In the data rows, zero lies at 4.5, halfway between 4 and 5.
Here is a table of points, one per row:
[6 4 6 7 6 4 2 6 5 5 8 4 4 7 7 4 4 6 8 5 3 6 2 6 5 4 4 6 2 2 4 4 5 8 4 3 5 4 2 0 6 5 2 4 6 5 6 6 8 5 6 4]
[4 4 6 3 4 3 3 2 6 3 3 5 5 3 5 6 7 5 5 2 0 9 3 6 5 6 5 4 2 5 8 3 3 3 4 2 4 3 4 6 3 3 7 5 3 5 8 7 3 3 7 7]
[7 6 5 2 5 3 4 9 6 6 6 5 1 5 2 5 6 5 5 6 3 7 6 7 7 7 3 7 3 5 5 6 5 0 3 3 3 6 4 7 6 6 4 3 6 6 6 4 5 6 4 4]
[3 5 8 4 1 4 6 3 2 5 7 7 4 2 4 4 5 1 5 4 4 9 3 5 4 2 2 3 5 6 2 4 8 5 4 5 3 3 4 4 4 6 2 3 6 4 8 3 5 1 5 6]
[3 4 7 2 6 3 6 5 4 7 7 7 2 6 2 3 3 3 8 3 4 3 5 3 6 5 4 7 5 6 5 3 4 5 4 7 9 3 4 4 2 4 3 5 5 7 6 8 0 3 7 2]
[2 6 3 5 5 7 6 6 4 6 3 5 2 4 5 5 6 5 8 4 5 8 3 5 3 5 2 3 5 5 5 4 5 6 4 5 4 3 6 6 2 9 7 5 2 8 5 5 5 5 6 2]
[7 3 6 4 6 5 6 4 1 5 7 2 4 4 5 5 3 8 7 4 4 6 4 2 3 7 1 7 6 4 1 5 1 5 5 4 3 4 6 6 6 5 8 5 4 4 4 6 3 2 5 3]
[6 1 4 4 4 5 4 5 2 7 5 4 5 5 5 6 4 3 8 4 1 8 5 4 7 1 5 4 7 5 4 4 3 3 3 4 6 0 5 5 5 4 3 7 3 8 4 4 4 5 1 5]
[4 4 4 2 5 3 2 3 7 9 4 4 3 5 6 5 3 3 3 4 3 5 6 4 4 5 2 6 5 2 4 5 6 4 2 5 1 2 3 2 5 5 6 5 5 8 3 4 3 0 5 5]
[5 6 5 3 4 6 6 4 7 3 6 5 3 2 1 4 4 5 4 4 0 4 6 2 4 4 4 3 4 1 5 4 7 4 5 5 5 3 6 1 8 5 7 7 5 7 6 6 4 6 6 4]
[7 6 5 7 5 6 4 4 5 5 0 5 2 4 7 7 2 4 4 4 1 5 5 6 4 4 2 5 9 6 2 1 6 0 7 3 5 5 5 2 5 4 3 0 3 3 6 8 4 6 4 5]
[1 7 0 6 6 4 6 8 3 7 5 5 5 4 3 2 6 5 4 5 4 2 2 6 5 5 5 4 6 5 4 3 3 3 6 2 3 3 9 2 8 3 4 6 5 6 7 5 2 1 4 5]
[4 2 5 7 3 1 4 5 3 4 6 4 5 5 4 5 6 6 4 4 5 6 7 8 2 6 4 3 6 6 4 3 6 6 1 6 5 7 3 4 6 3 4 5 0 4 4 3 1 4 5 5]
[3 4 5 2 4 2 5 2 3 4 3 5 8 2 4 5 5 3 5 3 5 5 2 4 5 5 6 3 7 3 3 4 2 4 3 6 4 7 3 5 9 9 3 2 5 4 3 5 3 4 4 4]
[5 4 2 2 5 7 6 6 0 2 5 2 4 7 6 5 7 3 4 6 2 5 4 4 7 3 3 5 6 3 5 5 7 8 5 2 5 6 3 5 3 4 4 3 4 4 3 3 1 5 6 7]
[4 4 2 3 3 3 5 5 4 3 5 7 5 5 6 4 4 4 7 2 6 4 6 3 1 1 4 6 5 4 4 4 4 5 6 3 2 8 5 7 5 2 3 4 4 6 4 5 6 6 5 5]
[4 4 6 6 2 3 5 8 4 6 0 7 5 6 2 6 7 7 4 5 3 3 4 3 6 2 6 6 4 1 1 7 3 5 3 5 5 3 6 4 2 4 7 3 8 2 6 4 7 6 6 4]
[6 4 8 3 6 4 4 5 3 3 3 7 4 0 6 3 3 9 5 9 7 4 1 3 2 3 6 3 7 4 7 5 7 5 6 4 4 3 5 6 3 4 3 7 6 5 2 3 5 6 6 6]
[5 5 5 6 3 1 4 6 3 4 5 0 4 6 5 5 1 4 3 3 7 0 3 5 3 4 5 4 4 7 4 7 5 6 6 5 5 5 3 4 4 6 7 6 7 7 7 6 5 5 4 6]
[4 6 5 4 4 3 3 7 4 7 7 5 8 6 3 5 2 4 3 3 5 6 2 1 4 5 4 4 5 5 7 6 5 4 5 4 2 4 5 3 3 3 3 5 4 2 2 5 5 9 5 2]
[4 6 5 6 3 4 3 4 6 2 6 4 6 5 4 6 3 7 3 6 2 3 7 4 5 2 4 3 5 6 2 6 3 3 6 1 5 6 4 4 1 7 2 6 4 5 1 2 4 2 5 2]
[5 4 3 7 5 5 5 6 2 5 4 5 3 3 6 5 7 5 4 5 3 3 9 3 5 6 7 3 3 5 4 6 6 2 6 8 3 5 0 3 3 5 6 6 6 3 7 6 4 5 3 4]
[3 4 3 7 6 6 2 4 4 5 4 5 3 6 1 1 0 7 3 3 5 3 4 4 7 4 2 7 6 5 4 5 5 5 2 5 4 5 2 7 5 5 2 8 3 2 7 3 5 6 6 4]
[7 5 5 5 4 4 7 2 6 9 5 5 4 3 7 5 5 7 4 1 5 4 6 5 6 5 5 1 5 4 5 7 6 6 4 3 8 5 7 5 6 3 4 2 4 4 4 2 4 3 6 2]
[5 9 6 4 4 6 4 3 1 4 4 1 4 6 6 2 6 5 5 7 6 6 7 6 2 3 6 4 2 4 4 6 4 1 2 6 3 4 5 5 5 4 1 3 4 6 4 6 4 3 5 6]
[4 4 5 8 5 8 5 3 4 5 5 5 3 6 3 8 5 5 1 5 6 4 1 6 6 5 6 3 2 2 4 3 6 4 5 5 3 3 3 9 4 3 3 3 7 7 2 7 3 4 4 3]
[5 4 5 4 4 4 9 1 4 6 7 6 4 6 3 5 4 5 6 5 5 3 3 6 2 4 9 6 6 5 6 4 3 4 5 3 2 5 2 5 4 6 6 4 2 2 3 4 6 6 5 7]
[3 4 2 6 5 2 3 3 6 6 3 5 4 5 5 2 3 4 7 8 4 5 2 1 2 4 4 1 1 5 3 5 5 6 3 2 4 7 5 6 3 4 5 3 4 3 5 5 3 6 5 3]
[5 2 3 2 4 7 6 4 5 5 3 4 8 7 6 3 5 5 4 3 4 4 6 7 2 5 4 3 4 6 5 4 7 1 4 4 7 4 5 7 6 6 4 6 6 2 2 6 6 4 7 7]
[3 5 6 3 6 4 6 5 4 3 2 3 5 5 4 8 4 6 5 1 8 3 5 4 3 7 5 6 1 1 6 4 6 3 6 1 5 4 4 4 4 5 1 5 4 4 6 3 4 4 1 5]
[7 2 3 3 4 2 5 3 4 2 4 2 5 5 1 4 5 3 7 6 4 3 1 5 5 7 4 3 5 4 4 4 4 4 5 5 6 7 3 4 3 2 4 6 4 5 5 2 7 5 5 2]
[5 6 3 3 7 4 5 5 4 3 5 4 6 3 5 6 3 4 3 5 5 1 5 4 7 7 4 4 3 5 4 6 4 5 2 5 2 3 6 3 0 2 5 2 1 5 6 7 9 4 6 4]
[5 5 5 5 5 7 7 6 6 4 2 2 4 2 7 5 4 4 5 4 3 4 5 5 5 4 7 4 6 7 8 6 3 6 5 5 1 6 3 4 4 5 2 6 9 4 6 4 6 4 7 1]
[5 6 2 6 3 2 4 5 4 4 6 5 6 6 5 6 5 6 4 6 4 6 4 2 4 7 6 6 5 5 6 0 5 4 4 7 5 6 5 5 2 6 4 5 8 3 4 2 6 2 4 5]
[6 6 3 4 5 4 4 4 7 7 6 5 4 6 6 4 5 2 5 4 7 5 4 8 7 4 4 4 5 0 2 6 5 3 6 7 4 6 5 5 2 5 5 9 3 2 7 4 4 6 3 3]
[6 4 5 5 1 6 5 9 7 4 5 4 4 1 7 2 4 2 3 2 4 6 3 4 3 6 6 4 3 3 2 4 2 5 5 4 6 5 2 4 3 4 3 5 2 4 2 5 5 3 5 6]
[5 4 5 7 9 3 4 5 3 5 5 6 7 3 2 1 4 3 2 3 6 8 8 4 7 3 4 5 4 3 5 3 2 6 8 4 6 7 4 5 4 6 6 3 5 6 4 3 5 4 6 6]
[6 8 3 3 5 6 4 6 6 3 4 5 4 6 2 4 4 6 5 3 7 5 2 4 2 2 5 3 5 6 4 5 4 4 7 6 5 0 2 4 5 3 6 1 4 4 5 1 2 5 4 5]
[0 2 5 5 4 7 6 5 6 3 5 6 5 6 7 3 1 5 4 6 6 5 4 4 3 3 3 4 6 1 7 7 4 3 6 7 5 6 6 4 4 3 7 2 4 5 6 3 6 3 3 3]
[7 3 4 5 2 8 3 2 5 5 3 7 5 5 4 6 7 3 6 6 6 3 4 2 4 7 3 4 6 6 6 8 3 5 6 5 5 5 5 3 6 5 2 5 3 6 5 4 4 3 6 9]
[3 5 7 4 3 6 8 5 7 7 2 2 7 3 5 2 6 5 3 7 3 3 5 1 4 5 5 6 4 6 3 2 6 6 5 4 5 3 6 7 5 3 4 3 4 6 5 3 6 6 1 7]
[5 3 3 4 6 6 4 7 6 4 5 6 5 2 4 7 2 3 6 6 4 1 7 7 5 6 6 4 2 6 3 4 6 6 4 5 5 3 7 6 8 6 4 3 5 2 3 4 4 4 5 6]
[5 3 1 5 3 5 3 4 3 5 6 2 5 2 4 4 5 5 4 5 7 4 2 4 4 1 7 9 4 6 8 6 5 4 3 4 7 8 6 5 4 5 5 4 2 1 4 4 3 3 3 4]
[4 8 5 4 5 6 1 3 2 4 7 7 6 6 8 5 4 4 3 3 1 3 4 7 5 7 7 6 5 6 4 6 4 6 5 5 6 8 5 7 4 4 7 5 6 4 6 2 5 7 3 5]
[4 5 4 3 6 4 5 3 1 2 4 7 2 4 4 4 7 3 1 2 2 5 3 6 2 4 3 7 4 6 6 6 4 5 4 5 7 5 4 3 5 4 4 7 2 3 1 4 8 3 4 3]
[1 5 3 8 8 3 5 3 8 1 7 2 3 3 6 5 6 4 6 3 5 4 5 2 4 4 4 5 7 4 3 7 5 2 2 6 6 3 5 4 3 5 5 4 7 5 3 4 5 7 6 6]
[5 6 2 6 1 4 6 3 4 2 5 7 5 4 4 3 1 6 6 5 7 7 4 5 7 6 3 5 5 4 6 5 4 6 2 2 5 5 3 2 3 4 6 5 8 5 3 6 5 5 1 4]
[4 3 5 4 3 4 2 4 4 5 6 5 6 3 7 2 7 5 5 4 5 0 5 6 9 4 1 4 2 6 5 3 3 2 6 4 2 3 2 5 4 5 6 3 5 3 5 4 3 6 3 4]
[6 6 7 5 8 7 3 6 6 5 6 5 4 5 3 5 7 2 4 6 6 2 5 3 3 3 4 2 7 3 6 1 3 6 0 2 5 4 4 5 5 4 6 6 6 3 6 7 5 3 2 4]
[3 3 4 5 3 5 3 3 5 5 3 4 4 4 4 5 5 1 0 8 7 7 5 5 3 6 5 7 6 5 5 5 4 5 6 2 6 1 5 4 6 4 5 4 6 5 7 4 4 7 5 2]
[6 3 6 5 6 6 7 5 8 3 2 6 8 6 6 7 5 5 3 6 6 5 3 4 5 3 5 6 2 8 2 5 5 5 3 5 4 5 6 3 6 4 6 6 4 6 5 5 2 4 4 4]
[3 1 5 0 7 7 3 4 6 5 4 3 2 5 3 3 7 7 3 3 5 7 6 5 6 6 7 2 5 7 2 5 5 6 6 5 4 6 6 2 3 4 5 3 7 3 3 8 6 5 2 7]
[3 5 7 5 3 6 2 4 3 6 2 4 5 4 4 5 4 3 7 5 7 4 5 3 6 4 7 5 4 4 3 2 8 4 4 4 4 5 3 3 6 3 8 4 4 5 2 3 7 5 8 4]
[5 5 4 3 2 6 6 3 4 5 3 4 3 3 6 6 2 5 3 5 5 5 4 5 3 4 4 3 2 5 6 1 0 5 3 7 6 6 7 4 6 3 5 5 5 6 3 2 4 6 6 7]
[2 7 3 3 3 2 4 5 8 4 5 5 5 4 4 7 4 7 5 7 7 6 5 4 6 3 3 5 6 4 4 4 4 8 6 7 6 5 2 7 6 4 4 5 3 3 4 8 5 4 4 4]
[5 5 7 8 5 4 4 5 5 5 3 2 4 5 3 5 4 2 6 6 3 4 6 6 5 7 2 4 2 5 7 6 5 5 7 7 3 3 6 5 6 4 6 6 5 2 1 6 5 3 2 5]
[7 3 4 5 4 5 3 2 6 5 2 5 7 4 3 2 7 3 5 3 3 3 6 9 3 5 5 7 5 3 6 4 5 8 4 6 3 4 6 5 3 7 4 3 3 5 3 5 2 6 3 4]
[6 4 6 6 3 3 4 4 5 1 3 5 1 8 7 2 5 3 3 5 7 4 5 1 7 4 7 3 5 5 6 3 5 5 5 4 3 3 8 6 7 6 4 4 2 4 4 4 5 5 5 4]
These points spread out most along one direction. Take the direction at right angles to it along which they spread out most. Then take the direction at right angles to both along which they spread out most. Go by this last direction. How many in every 100 of the points above lie lower along it than each point below? Answers are rounded to whole numbers. More than half of the points above lie lower than the first one.
[4 4 6 3 4 3 3 2 6 3 3 5 5 3 5 6 7 5 5 2 0 9 3 6 5 6 5 4 2 5 8 3 3 3 4 2 4 3 4 6 3 3 7 5 3 5 8 7 3 3 7 7] 84
[3 4 2 6 5 2 3 3 6 6 3 5 4 5 5 2 3 4 7 8 4 5 2 1 2 4 4 1 1 5 3 5 5 6 3 2 4 7 5 6 3 4 5 3 4 3 5 5 3 6 5 3] 45
[5 9 6 4 4 6 4 3 1 4 4 1 4 6 6 2 6 5 5 7 6 6 7 6 2 3 6 4 2 4 4 6 4 1 2 6 3 4 5 5 5 4 1 3 4 6 4 6 4 3 5 6] 41
[4 2 5 7 3 1 4 5 3 4 6 4 5 5 4 5 6 6 4 4 5 6 7 8 2 6 4 3 6 6 4 3 6 6 1 6 5 7 3 4 6 3 4 5 0 4 4 3 1 4 5 5] 98
[5 5 7 8 5 4 4 5 5 5 3 2 4 5 3 5 4 2 6 6 3 4 6 6 5 7 2 4 2 5 7 6 5 5 7 7 3 3 6 5 6 4 6 6 5 2 1 6 5 3 2 5] 19
[0 2 5 5 4 7 6 5 6 3 5 6 5 6 7 3 1 5 4 6 6 5 4 4 3 3 3 4 6 1 7 7 4 3 6 7 5 6 6 4 4 3 7 2 4 5 6 3 6 3 3 3] 33
[4 4 5 8 5 8 5 3 4 5 5 5 3 6 3 8 5 5 1 5 6 4 1 6 6 5 6 3 2 2 4 3 6 4 5 5 3 3 3 9 4 3 3 3 7 7 2 7 3 4 4 3] 3
[6 3 6 5 6 6 7 5 8 3 2 6 8 6 6 7 5 5 3 6 6 5 3 4 5 3 5 6 2 8 2 5 5 5 3 5 4 5 6 3 6 4 6 6 4 6 5 5 2 4 4 4] 5
[4 4 4 2 5 3 2 3 7 9 4 4 3 5 6 5 3 3 3 4 3 5 6 4 4 5 2 6 5 2 4 5 6 4 2 5 1 2 3 2 5 5 6 5 5 8 3 4 3 0 5 5] 62
[6 8 3 3 5 6 4 6 6 3 4 5 4 6 2 4 4 6 5 3 7 5 2 4 2 2 5 3 5 6 4 5 4 4 7 6 5 0 2 4 5 3 6 1 4 4 5 1 2 5 4 5] 34
[5 5 5 5 5 7 7 6 6 4 2 2 4 2 7 5 4 4 5 4 3 4 5 5 5 4 7 4 6 7 8 6 3 6 5 5 1 6 3 4 4 5 2 6 9 4 6 4 6 4 7 1] 9
[4 4 2 3 3 3 5 5 4 3 5 7 5 5 6 4 4 4 7 2 6 4 6 3 1 1 4 6 5 4 4 4 4 5 6 3 2 8 5 7 5 2 3 4 4 6 4 5 6 6 5 5] 76
[6 4 5 5 1 6 5 9 7 4 5 4 4 1 7 2 4 2 3 2 4 6 3 4 3 6 6 4 3 3 2 4 2 5 5 4 6 5 2 4 3 4 3 5 2 4 2 5 5 3 5 6] 57
[7 5 5 5 4 4 7 2 6 9 5 5 4 3 7 5 5 7 4 1 5 4 6 5 6 5 5 1 5 4 5 7 6 6 4 3 8 5 7 5 6 3 4 2 4 4 4 2 4 3 6 2] 50
[6 4 8 3 6 4 4 5 3 3 3 7 4 0 6 3 3 9 5 9 7 4 1 3 2 3 6 3 7 4 7 5 7 5 6 4 4 3 5 6 3 4 3 7 6 5 2 3 5 6 6 6] 14
